Some points, each followed by its number:
[-25 -19  -2   9  -3  17  22 -20  -7 -33  -2  26  24   0  21  -4 -14 -11
  -3  69   9 -36  19  -8 -22  -4   3 -27   1  15 -24 -29  -1   7   2   9
  10 -13 -44  -2  82 -20  38  28   5  47 -11  22] 0
[-54   2  58  60 -10 -56  17 -50 -28  -1   2  22  27 -12  31 -15 -34  -4
 -32 -21 -11  12   9   6  22 -34 -23 -59 -13  16  22  12  -4  39 -26 -32
  77  17  24 -20  27  44  26   3  10   8 -49  27] 1
[ -7   7  38 -67 -11 -53 -80  12 -11  44  14  58 -43 -33  29  13  24  37
 -37 -94 -44 -40  29  17  65 -18   9 -12 -41 -56 -25  -7   9  94   8  -6
  48 -23  61  34  54  28  50  30  61 -35  38 -10] 2
[  14    6  123   56  -11 -109  -22  -16   30   51   22   25  -31  -47
  -28  -34  -26  -31  -54  -28   19  -22  -28   45  -56  -38   51  -10
   17   53   45   14   13   28  -59  -36   32   22    5   19  -64   33
    8   40  -60  -73   48    1] 3
[-11  -6 -12  32 -20 -64  65 -41 -34 -46  56 -68  59   7 -10 -14  49   4
  29  22   1 117   5 -30 -35  -7 -81  27 -16  25  70   8 -54 -24  -3  -2
 -12  58  -6 101 -93  51 -23 -20 -28 -23  15  -2] 4
[-19 -64  30  20 -11 -76  15  17 -40   3  -7   4  34 -13  10  -3  -2 -37
 -46  -5 -14  43   7   5   7 -24  -3 -22  -9   7  19  20   2  41 -27 -41
   6  30  -2 -32 -15  11  46  25 -22  15  11  30] 5
[ 20 -13 -28  -1 -11  42   2   9  -6 -41 -17   7  12   6  -5   3   4  14
  -5  -3  17 -10  -5 -19   4  11  23   2  13   2 -12  16 -37 -30  19  26
 -22 -32  -7  26  -1   3 -26 -12   2   7   5   9] 6
[-39  -4  34  88 -25 -79 -10  35  39 -25  23  43  -8  -4 -44 -28   3  15
  48 -10   6   6  63  66  72 -32   6 -11 -16  69 -19  38 -41 -23  -3 -51
  29 -37 -24 -28 -32  64 -66 -36 -25 -42 -15 -21] 7
[ 10 -16  -5 -30 -33  22 -24  80 -46 -34 -95  78  35 -26  31  81  19 -50
 -43 -29 -12  11   3 -45 -10 -22  11 -13   1 -59 -30 -26  19  58  -7  -3
  11  27 -33  77  29  45  41 -11  94  19  75   3] 8
[  6  15  46 -45  57 -25 -22  24  -4  50   9  60   2 -10  32  -2  16  18
  -1 -62  18 -51 -14  28  49 -10  -5   6  18 -65 -39 -20  36  54   2  18
  56 -39  49   8  39  29  70  19  34  -1  25 -11] 9
[ -3  29   0  31   0  -3  25 -20 -26  24  29 -72 -23  21  40  14 -12 -25
 -27 -15   2  68  -2   1 -36   3 -46  10 -28  34  47   8   8 -14  17 -36
 -27  30  56 -63 -44  30 -28  17 -30 -21 -61  31] 10
[ 31  11  21 -24   1  15 -23  18  -6   4  -9   7 -14 -11 -12 -11  30  -3
  -7  -1 -15 -33 -22  -6 -15  12  -6  21   9  -4 -14  -4  -9  25 -27 -12
 -25   2  29  36   1 -21  -5  -7   8  -4  39 -19] 11
[ 45 -20 -48  15  -3  10 -67  64  87  26  17 -19 -11  23 -18  25  63  15
  46 -16  25 -27   1  13  29  49  42   4 -18   4 -23  40  -8  15 -10  10
 -79 -22   2   7 -55 -41 -67 -23  18 -33  21 -80] 12
[  39   85   39  -17   74   -8   10  -91   35   83  127  -46  -92    9
    1  -61  -14   54  -21  -27    4   28  -61   25   25    9  -51   40
   19   20   31  -15   25   18    6   28   15   -1   31  -42  -18  -39
   26   -5 -118  -32  -58  -25] 13
[-54 -39   5  10 -48  26 -28   8  33 -53  -3  27 -46  62  32   9  -3 -72
 -48  43 -12  70  50 -20 -59 -25  33 -25  21  57  -4 -14  33 -32  59  -8
 -53 -44  23 -61   6 -29   4  26   3  -9  20  57] 14
[  3 -10  26  26  24 -13  10 -16  -5  17 -14  -6  -4   4 -10  19 -12 -22
 -18  30  12  -7  -9 -16 -40   4   6 -17  21   7  31   8  -4  -3  11  -5
  16  26  -4  -8  26 -39   9  27 -37  40   7  13] 15
[ 11  30  10   7  -7   6 -44  33 -13 -15 -22  18 -18 -12   6   3   8  -5
   8  15  -4 -40  27   7   2  10  17 -12   4   7 -15  26 -13  25 -31 -21
 -17 -12   6  26  -4  17 -26  -8  38  -1  24  -9] 16
[-16   8  26  16 -13  50 -12 -35  19  -4 -36   0 -26  26  35   6 -15 -16
 -21  -8  12 -19  26  -3 -30  -5  37  -2  16   3  10  13   5 -41 -10  17
  16 -17   3 -46  30 -36  32  21   4   0   7  17] 17
[  4  -8 -11 -36  37  52  12 -58   3 -47  56 -11  -5  16  15   6  29  44
  -6  20  -9  23 -27 -24  32  11 -46  24  -2   2   1 -37  -7  -5   8  34
  -9  11   6  46  29  15  40  23   6  60  15   0] 18
[ 31   7 -24   3  42  39 -75  13  51   5  -8  31 -40 -50  -6   0  28  15
  19  11  13 -10 -37   6  21 -10  38  45  42  -7 -34  27  50 -19   4  -3
 -23  -2  22  35 -10  -1 -45 -21   9   2  41 -16] 19
[-40 -38 -25   4  27 -38   0 -14  21  26  53  19  12  -5  -7  29  12 -42
 -23   5  20   1 -40 -16 -55  -8  -5 -55  52  10  35  26  21  -6 -45  14
 -13  31 -38  -7  16 -13  37   1 -20  28  12  20] 20
[ -4  22  17  44  34  28  37  21 -45  -7 -43  13  11 -12 -14 -12 -46   5
 -17 -73   7 -22  28  14  -5  -8  31  14  12 -60 -13   2 -33 -63 -14 -16
  12 -34  24 -13 -51  58 -52   4 -41 -22 -27  22] 21
[ -6 -24  83  -8  42   1 -47  51  47 -28 -43  40 -15 -36  16 -29 -18  21
 -35  -8 -22 -58 -35  19   2 -28  42 -32  26  -9  20 -34  10  -3 -17  39
 -17 -64 -21 -41   8 -26   8  -5  -1 -21  51  20] 22
[ 16  45   0 -37 -24  59  43 -31 -63  23  18  12  14  -9 -10  23 -15  66
  19 -22 -22 -27  11 -39  29  20 -17  23 -33 -43 -32 -20  13  28  49   5
  57  -4  25 -54  17  66  33 -11  11  -8 -47   2] 23
[-23   5 -56  -1 -56  64  -3  43 -38 -62 -49 -22  16  19  23  37  26   0
  40  32 -12  57  42 -21 -12  14 -10  30 -17   6 -31 -14 -11 -44  35   9
 -40 -11 -21   6 -58  30 -66  -3  41  -3 -21 -10] 24
[-22  29 -16  42 -12   6  28  -4   0  33  32 -21 -17   5  16   3 -18 -35
 -17  17 -30  56  19   0 -25  -7 -30   6  -3  25  45  -5   8 -19   3 -25
 -18  58  15 -55 -32   4  11  23 -29 -33 -36  38] 25
[-35 -22  10  -4   0  25  12 -20  10 -42  13   6  23   8  20  -7   0   0
   9  38  -4 -31  17  -6 -22  25  -1 -56  21  21 -22  -4  11  12   3  17
   8 -15   0 -17  61 -12  12  23  36  51   5  13] 26
[  0  -3 -74 -55 -41  29  21 -22  22 -23  36 -12  -1   6  -1  -2  49 -14
  25  58 -20  -7  33 -15  13  28 -56  24 -38   8   5 -21  59  36  52  24
 -35  19   0 -51  44 -12 -31 -14  72  -4 -34 -19] 27
[ -5  12  -4 -24   0  22 -56  41  34   6  -4  31 -18 -28 -30 -21  21   2
  24   4  24 -53  -7  13  12  17  56 -16  36  29 -28  23  37  36 -33  28
 -44  -4 -20  21  -7  10  14  19  65   1  39 -39] 28
[ 44 -68 -40 -69   6 -13  33 -22  16  74 -30 -75  -8 -89 -41  39  36 -97
 -14  12  22   3  10  40 -35  58  14  30  10 -73  30  36 -17   9 -58  -3
 -32  76   5  96  -5 -43   1 -26 -69 -26  23 -49] 29
[ -1  33  26  38   1 -35 -49 -11  79  29  23   5 -18 -25 -15 -20  -8   0
   0 -22  19  22 -40  28  16   8  13   7  -7  31  21 -35  15  42   3   1
  11  12  26  -7  18 -21  24  24 -21 -14 -21 -25] 30
[ 14  25  22  25  18  21 -15  28  35 -33 -15  14  -6  22 -17 -19  10  44
  -6   3   3 -24  -9   1   8 -18  33  16  18  27 -28   5 -37 -18 -12  -9
 -25 -25 -13  32 -28   4 -14   2  19 -18  51  -4] 31
[-22  18  67  32   1 -25  62 -39 -83 -15  64   1  41 -16   2 -17 -50  -9
 -19  11 -34 -13  46 -21  14  -7  -8 -25 -51  37  -1  15 -26  -6  15 -45
  29  -2  33 -25  51  53  27  31   4 -26 -34  35] 32
Which three points above are nearest to each new point by angle, seen from the average point of the numbered points? Their numbers follow each, nearest first.
[-13  11 -24   6  -9  27 -13   2  40 -33  -8  16   8  27  10 -13  15   9
  18  29  -7 -24  27  -2  -4  27  19  13 -20  12 -17  22  14 -25  39   9
 -15 -33  -4 -24  25 -19 -38   0  32 -16   0  -7] 27 24 6
[ -7  -9  -5   8  35  30 -30  17  10   1 -25  44 -19  -6   8 -16 -10  -9
 -21  -3  -1 -21 -11   4  14 -21  51 -13  21  -8   0  -6  -9   3  -5  -2
  -5 -22  -9   1  10 -21   0 -21  -2  -7  13   9] 22 19 31
[  2 -11 -16 -17   7  -3 -44  53  48  15  -8   9 -31 -13 -15  13  34 -15
  17   0  15 -23  -1  10  19   5  38  10   7   3  -3  36  19  -7  29  -4
 -27   0 -11  16 -32 -21 -49 -25  37 -39  13 -47] 12 19 28
[-22  20  36  16  25  39  23 -37 -23 -19   8  17  19 -11  17 -46  23  59
   6 -15  22  -7 -38   6  11 -18 -16  23   8  22  14 -26 -37 -30  -1  21
  23 -68   6  27  44   3  23   0  12  25   1  25] 18 6 0
[-19 -56 -21  19 -37   6  13  -4   4 -61 -24  22  17  13   2  13 -11 -33
 -34   7   8  20   5 -25 -27 -11   3  -5  -5  32  17 -10  -9 -18   2  -9
  -2 -22 -24  22  -4 -21  18 -12  -3  20  29   9] 14 6 0
[-14  -9  20  23   5  -9   1  -4  10  -6 -19  21  -8   4   3 -13 -32 -10
 -22 -27   5  17  15  10 -12 -22  32  -5  11  -7  -6   1 -14 -10 -26  -5
   2 -26  13   4 -25   2   3  24 -29 -30   2  -2] 21 3 17
[  9 -11 -27   0   9  15   8  28   0  -9 -17  -7  17  -6  17  13  -1   1
   2 -23  -4   3 -20   2  14 -11 -12   0 -11 -30  -8  -2   7  -2   1  31
   0 -19   4 -38 -12  11  -8 -10  13  -4 -21 -18] 24 6 23
[-35  -5  -1  -8 -49 -40 -31  -3   4  34  57   0 -30  11  10  -4  18 -44
 -37  25 -15  20  69  -5  39  11 -36   2  -4  48 -18  -6  48  60  27 -22
  -5  15  34 -46  20   7  21  17  11 -13 -15  17] 27 14 25
[  1  32 -28 -13  -7  20  17  36 -12  12  23 -32  -7  26  -1   4  19  22
  17 -20  -7  14   8 -13  18  -4   4   8  -7  -9 -22  13  16  -3  30 -19
  -1  -9   2 -25 -18  32 -52   1  19 -28  -2 -13] 24 23 27
[-13  11 -23  -6 -15   6  19  -7   1  28  18 -16  -8  19   7  17 -22  20
   2 -11  -8   6  42   9  27  -9  29   9 -21 -27 -28   0 -18  -5  33   5
  19 -21  35 -27 -13 -10 -11   9  -4  -9 -29 -15] 23 21 24
[-14  14  26 -22 -15  15  23 -12 -49 -17  29 -38 -14  17  28 -28  -7 -17
 -27   3 -31  62  15 -33  11   1 -51 -12 -31  33   4 -34  16  -6  43 -21
 -21 -12  47 -61  -2  -8  32  41 -26  12  -9  31] 10 25 32
[-19 -38  76  25  61 -35  16   2   5 -18 -61  59  29 -34 -23   0 -27  17
  13  -5  17 -72  -6  -2  -7  -1  31 -17  38 -15 -10 -15   4 -34 -78 -30
  48  -8 -69  18  55   2  15  -2 -45  71 -27 -15] 0 15 22
[-39   9 -29  31 -39  -2  48 -57 -12 -48  42 -31   8  46  -1  -4 -15   1
  25  68  -2  21  39 -16  12  21 -53 -19 -31  56  12  14   2  -8  53  -5
   2 -16 -33 -51   5   4 -28  22  -1  30 -37   7] 27 26 0
[  6  -6   1  17 -32  34   7   1  13   2  27 -21   7  -1  27  26   4 -10
  21 -63 -21  11  34 -15  38 -27  -2  16 -28 -29 -22  11 -14   9  34  15
  34 -34  17 -48   7   3   5 -10  53 -17 -34 -12] 23 27 24
[ 22 -11 -37 -35  31  69 -12  38  24  43   5 -22 -75  62  33  11  -5 -23
 -35  11 -14  10  -4  -8 -37   5  38  -4   3 -36 -13  21  16 -18  36  42
 -77 -32  54 -50  -3 -56  21  25 -19  -1  17  36] 14 17 12
[ -25  -65   15   33  -62  -41   11   18  -52  -15 -101   41    6  -14
   11    6  -11  -66  -54  -34    2   24   22  -13  -46  -14   11  -16
    8    7    9  -31  -20   -9  -38  -30    7  -20  -34   69  -39   46
    8  -10  -22    0   56    9] 8 5 3
[  65  -31  -14   47    5  -58  -39  -64   47   67  -28  -84   51  -66
 -126  -20   35   13   86  -34   47  -58  -37   50  -28   50   35   52
   45  -22   43    1 -104  -53  -46   -1  -15   33  -66  127 -127   16
  -93  -67  -56  -27  -28 -114] 29 12 4
[  33   13  -44  -65   48  102   22  110  -56   79  -26  -15  -12  -14
   21   33  -27  -11   -2   16  -49 -109   -7   11    1  -12    9  -20
  -15  -58  -62  -25   49   16   70   -4   -5   41   69  -53   32  -66
    7  -12  -17  -38   16   34] 23 11 9
[  4  -4  -3   7  36  26 -27  14  14  19 -21 -11 -13   4  17  -5 -11  19
   6  -3   1 -16  -8  20  -8  -5  48  -7  30  -6 -15 -11   1 -34  15  -2
 -20 -16   3  -4 -23 -31  -8   2 -14  -4   3   0] 19 31 22
[-13  -4  18  25  20 -29 -15  -6   9 -13  -3  19  10   7 -25   0   0  24
  26 -29  12 -26 -10  31  14  -6  -6   1  15  -3  11  13 -22 -16 -16   2
   4 -14 -13  38  -4   8 -14  -6 -11  -2   2 -27] 7 31 21
[ -4 -11 -11   0  25  18 -16  47   2 -31 -43  40  15  26  28  21   6   0
 -17 -39   2  35 -15 -41 -37 -14  -3 -11   5 -20   0 -13  36 -15 -27  -7
  -5  -4  -8  18  11   8  15  16  23  32  38   5] 8 24 6
